Each row has a name. Each question is about the rows just above it. Places in a row count from 0.

[-78  19  21   5] : (120)
[-19   6  -1  49] : (78)
[-16  15 -18  10] : (104)
[63 25  5 20] : (24)
[-106  -43   34   -3] : (16)
How many times does (24) hold [5]?  1
key -> tag
[-18] -> Q39
[34] -> Q455
[21] -> Q547
[5] -> Q136
[10] -> Q313
[-1] -> Q58
The tag of (104), keyed by place 2:  Q39

[ -3  35 -33   0] = (2)
[ -95 -127   10    9] = (27)
[ -95 -127  108   10] = (8)
[ -4 -23  -4  -4] = (112)
[-25  -3 -25 -25] = (119)
Count of [-25] in (119):  3
tags:
[9] -> Q709
[-33] -> Q693
[-127] -> Q877
[-126] -> Q162
[10] -> Q424
[-95] -> Q293
Look up the entry of (27) at place 2 in the table:  Q424
How many times does (119) hold [-26]?  0
How many times does (112) hold [-4]?  3
How many times does (2) hold [1]?  0
Count of [-23] in (112):  1

[ 17 -15   6 -34  70 123   3 -35   0 -95] -> (105)
[ -2 -26 -54  -4  51  -2   8  51  78  34] -> (103)
[-25  33  40  13  40  33  -5 -29  -3  22] -> (118)
Table of tags by key:
[51] -> Q820
[-29] -> Q620
[40] -> Q937
Join (118) by its entry at place 7:  Q620
Where do [-25  33  40  13  40  33  -5 -29  -3  22] appear?  (118)
The row with [ 17 -15   6 -34  70 123   3 -35   0 -95] is  (105)
Count of [33] in (118):  2
How many times does (103) hold [-2]?  2

[-83 -59  -9 -91 -31  46   3  48] : (18)
[105 104  37  37  37  37  20 105] : (141)
[ 18 116  -7  -5 -10 -61  13  -3] : (64)
[-83 -74  -1 -91 -31  49  13 -40] : (38)
[-58   3  15 -58  22  22  76 -28] : (41)
[ 35 -59  36 -10 -69 -31  86 -71] : (46)
How many times does (46) hold [-10]?  1
Table of tags by key:
[18] -> Q959
[37] -> Q529
[-10] -> Q733
[-5] -> Q117
Join (64) by its entry at place 3:  Q117
How many times does (41) hold [-58]?  2
Count of [37] in (141):  4
Whose row is [105 104  37  37  37  37  20 105]?  (141)
Which row holds [ 35 -59  36 -10 -69 -31  86 -71]?  (46)

[-11  42 -24   4  77 104   5 -48 -37  12]  (19)
[ 15  95  71 -28 -79  30 -23 -79  64  49]  (75)
[-73 -20 -19  72  -7 -54  33   4  -8  40]  (50)
[  6 -10  -1 -29 -38  12 -23  -1 -64  -6]  (37)
[-36  11 -19  21  11 -52 -39 -36   7  50]  (88)
[-20  10 -20 -10 -36 -36 -20 -39 -49   1]  (40)
[ 32 -41 -22 -10  13  58  65  37  -9 -58]  (123)
Count of [-28] in (75):  1
Count of [-36] in (88):  2
tags:
[64] -> Q119
[7] -> Q142
[-37] -> Q979
[-9] -> Q266
[11] -> Q107
[50] -> Q410
The tag of (88), keyed by place 8:  Q142
Times [-20] occurs in (40):  3
Whose row is [-73 -20 -19  72  -7 -54  33   4  -8  40]?  (50)

[ 59 -95   1   0  -5] -> (35)
[  14  -90   -1 -114    1] -> (121)
[-15 -24  -1 -49   1] -> (148)
[  1 -95   1   1   1] -> (132)
[ 14 -65   1   1   2] -> (58)
[  14  -65   -1 -114    1] -> (56)
key -> tag
[60] -> Q15
[13] -> Q319
[1] -> Q298
[-65] -> Q352
[2] -> Q123
[-14] -> Q228
[59] -> Q723
[15] -> Q615
[-15] -> Q96
[14] -> Q197
The tag of (58), keyed by place 0:  Q197
How many times does (58) hold [2]?  1
Count of [1] in (132):  4

[  7  20  98  39  62  44  38  12  36  67  21  25  72  49 108  34  19  67
  14  10  45  80] : (87)
[-32 -12 -59 -38  -5 -24  -8 -24 -28  12 -34 -18 -50  -6 -67   4 -22 -18
 -25 -22 -44 -69] : (173)
[-45 -36   9 -33  30 -27 -27 -42 -34   6 -34 -37 -20  11  -1   9 -37 -12
 -50 -48 -27 -18] : (29)
[ 14 -31  13  51  11 -20 -10  21  32 -75  31  -9  18   5  14 -49 -17  28
  -9  21  -4  22] : (99)
[ -9 -21  14   5  32 -19 -12 -12  -3 -11   5 -14 -12   5   5   6 -21   6
 -33 -18   5   1] : (33)
[ -5  10 -25 -54 -10  -7 -12 -16 -41  22 -22  -7 -41  -4 -51  48  16 -49
   3 -19   1 -43] : (96)
[-23  -3  15 -25  45  -2   2 -21 -20  46 -18 -10 -13 -10  -1  48  -3   5
 -19 -25  -3 -16] : (39)
[ 21  32 -56  -6 -10   0  18   7   3  20   7 -17 -44  -2 -43  24   8 -10
   7   7  -8 -33] : (66)
[   0   -3  -41  -55 -102   -6  -44  -12  -47  -52  -27  -21  -13  -77
  -42  -39   12  -96   23   -8   -2  -17] : (79)
Count of [5] in (33):  5
tags:
[-22] -> Q376
[7] -> Q252
[-27] -> Q401
[-23] -> Q838
[6] -> Q198
Look up the entry of (66) at place 10 in the table:  Q252
Times [-18] occurs in (39):  1

[ 45  40 -48  45 -36  62 -26  45  13  -3 -65 -12  -9   7  17 -26  -4  20
 -61 -25 -43  -8  -4  45   8 -48   2  -6  -4 -31   9   7  -4 -13 -17  45
 -17  -5 -15  36   8 -17  43  34  -4  31 -44  28 -26]  (128)
[ -17    2   17  -18   10  -31   -4   10   28 -105   -1  -85  -31    4
   -2    4   26   47  -12   43  -34   51   69    0  -31  -30   29   43
   -5  -22   40  -23  -49   71   -3  -51  -22   42  -11  -34   -2   31
   38   -5  -59  -33   12   37   22]  (67)
[-35 -21 -42 -30 -51  -6  48  56  28 -33  32 -43 -33  19  66   3  49 -11
 -17  15 -25  20  95 -17 -18 -76  16 -12 -13  -4  39 -46 -87  47 -33  29
  25  44  -6 -44  -7 -17  18  32   4  10  14  54  21]  (209)
[ 30  -5 -15 -17  82  -9 -20 -19   9  -7   9  -8   5 -13  33 -51 -14 -52
  66  23  -1  -2 -57  -7 -42   0 -31   0  22 -18 -16  12 -10  43  40 -35
  37  -2  71 -30  -9  31  -9   2  19  35  17  37 -24]  (186)
[  5 -17 -69  14  71 -20 -25  11 -10 -28   2 -14  55  40 -26 -39  27 -12
  40  -2  -7  23 -40  -6  -8  11  -2 -28  -9  -6 -85 -39  10  39  -1 -40
  29 -14 -24  38 -29  12  12   7   9 -27 -41  10  15]  (113)
[-21 -17  34   8  47 -34 -14   8  14   0  13  16  32 -29 -21 -25  17 -24
  48  -3   7  20 -39 -38  19 -16  38  -9 -38 -10 -17  -4 -72 -36  60 -17
  51 -41  -8 -55 -43 -31 -20 -11 -43   0 -26 -27  51]  (207)
[-15  27  -9  62  34 -16   0  18 -19  20  28 -64  -3  23 -49   4  47   9
  45 -25  52 -28 -27   5 -43  44  19  36  21   5 -37  -7  54  -1  33 -39
 -29 -35  -7  16  30   3   5  -6   4  15 -43  -4  16]  (93)
[-27 -57 -33  -8 -42 -20 -26  49  -3 -73 -71 -80 -62  18 -25 -26  32  40
 -48   9  -9  93  27  -4  10 -41  81  43  49  -7  -3   5 -71  56  10  -6
 -17  57 -36 -66 -12   9   1  39   0  10   0  10 -40]  (59)
[ -62  -28   12  -63    6  -31   21    8   -7  -63  -23  -46   11   40
  -13   -5   40   21   21    2  -42    2   55   11    6  -43   48    9
   -1   19    1    4 -104   67   15  -10   13   34   -3  -58   31   26
  -21   27  -81    6   62    2   -2]  (122)
[ -21  -17   34    8   47  -34  -14    8   14    0   13   16   32  -29
  -21  -25   17  -24   48   -3    7   20  -39  -38   19  -16   38   -9
   -8   -9   11  -33 -108   17   38    7   26   40    4  -37   48   14
   14   36    9  -16   31    6  -11]  (13)
[-17 -31 -42  27 -45  13 -18  47  30 -82  26 -46   1   1   8  64  35  43
 -21 -27 -65  28  24 -21  34 -57  23  12 -26  -6  30 -39 -51  54 -36 -41
 -19  12  27   1  17  26  16  45  37 -23  18   3 -34]  (219)
[ -12  -50  -28   -2  -10  -59   16   48   -6  -20  -32    7    5   36
   26  -26   24  -29  -12    0  -37   70   44  -21   -7  -59   -6   23
   22   -5   18  -49 -101   75    8  -28   43   63  -47  -49   -9   58
   30    7   57    2   58   25   -9]  (89)
How many times does (128) hold [-5]?  1
key -> tag
[1] -> Q741
[23] -> Q368
[19] -> Q859
[56] -> Q889
The tag of (209), keyed by place 13:  Q859

[ -71  -45  -31    3   24   52   41    8  -31   75   95   88  -45   33
  -20   31  -17  -13  -19  -51   52   27    1  -64  -36 -113   17  -72
   43  -25  -51   52   33   43    3  -18   -3    5  -30  -46  -31   67]  (85)
[ -74  -37  -56    9   19   22   39   47  -24   44   62   74   12   24
   21   42  -12   -2   19  -45   35   18   30  -49  -30 -102    7  -47
   48  -15  -76    1   63   48   -7   -7   11  -27  -38  -44   -1   53]  (43)
[ -71  -45  -45    3   24   52   41    8  -81   75   95   88   -4   33
  -20   31  -17  -10   -6  -51    7   27    1  -64  -36 -113   17  -72
   43  -25  -51    7   33   53    3   94   -3    5  -30  -46  -31   67]  (7)
[ -9 -14   1  -5   8  28  53 -31 -66  39  43  26 -14  13 -39  -3  -7  -9
 -23 -13 -22  12 -25 -23 -11 -28  12 -32   3 -12  10  22 -15  12   9 -14
 -13  28   1  -9 -32  22]  (110)
[ -71  -45  -45    3   24   52   41    8  -81   75   95   88   -4   33
  -20   31  -17  -13  -19  -51    7   27    1  -64  -36 -113   17   21
   43  -25  -51    7   33   43    3  -18   -3    5  -35  -50  -25   68]  (131)
Count of [-31] in (85):  3
key -> tag
[-31] -> Q994
[-66] -> Q756
[-24] -> Q870
[-71] -> Q328
[-81] -> Q682
Join (7) by its entry at place 8:  Q682
How many times does (85) hold [95]?  1
Times [22] occurs in (110):  2
How many times does (85) hold [52]?  3
Whose row is [ -74  -37  -56    9   19   22   39   47  -24   44   62   74   12   24
   21   42  -12   -2   19  -45   35   18   30  -49  -30 -102    7  -47
   48  -15  -76    1   63   48   -7   -7   11  -27  -38  -44   -1   53]?  (43)

[-20 -44  29 -23 -20   1 100 -19  17 101  -3 -21  17   5 100  30 100] = (57)
[-20 -44 100 -23 100  -9  -8 100 -29   5 -44 -21  17   5 100  30 -26] = (117)
[-18  -1  33 -22 -52 -12 -10 -18  -1 -12  -1  31  17   5  -9  31   0] = (6)
How many times does (6) hold [-10]?  1
Count of [17] in (57):  2
Times [-44] occurs in (117):  2
Times [100] occurs in (57):  3
Count of [-1] in (6):  3
Count of [100] in (117):  4

